Z_506: [123 151 133 130 137 118 134 109 132 107 140 143 109 113 128 122 141 118
 147 140 115 140]
Z_738: [113 115 143  81 175 118 142 159 139  36 139 175 118  83 143 156 159 138
 167 102 132 122]
Z_990: [ 84 113 157 125  70  84 131 152 180 146 100 168 136 135 160 147 116 182
 105  96 143 129]
Z_9: [122 120 130 135 150 141 133 129 149 125 122 118 149 125 127 136 134 129
 125 120 132 127]
Z_273: [106 136 148 131 180 135 129 175 171  54 137 159  89  65  98 136 176 146
 157 147 156 111]
Z_452: [118 115 116 120 124 115 133 109 135 118 113 119 124 135 132 131 153 123
 146 135 100 144]
Z_596: [128  88  11 131 129 154 159  81 141 155 120  83 111 109 116  93 180  98
 144 147 106 176]
Z_482: [144 130 105 142 104  74 165 159 111  42 137 171 134  99 166 100 129 156
  98 161 111 127]
Z_106: [102 132 124 134 138  89 131 125 131 121 119 124 129 128 140 131 172 123
 144 126 117 129]
Z_234: [166 121 135  82  23  94 147 158 166 218 156 127 113 121 117 180 183  93
 102 183 209 126]
Z_654: [166 157 172  48   4 116 130 129 187 188 138 110  95 113 124 144 154  93
 136 186 186 125]
Z_676: [111 121 114 146 141 120 133 124 138 119 126 132 128 119 155 126 130 121
 146 147 129 144]
tail: [150 141 133 129] : [149 125 122 118 149 125 127 136 134 129 125 120 132 127]
tail: [130 137 118 134 109] : [132 107 140 143 109 113 128 122 141 118 147 140 115 140]

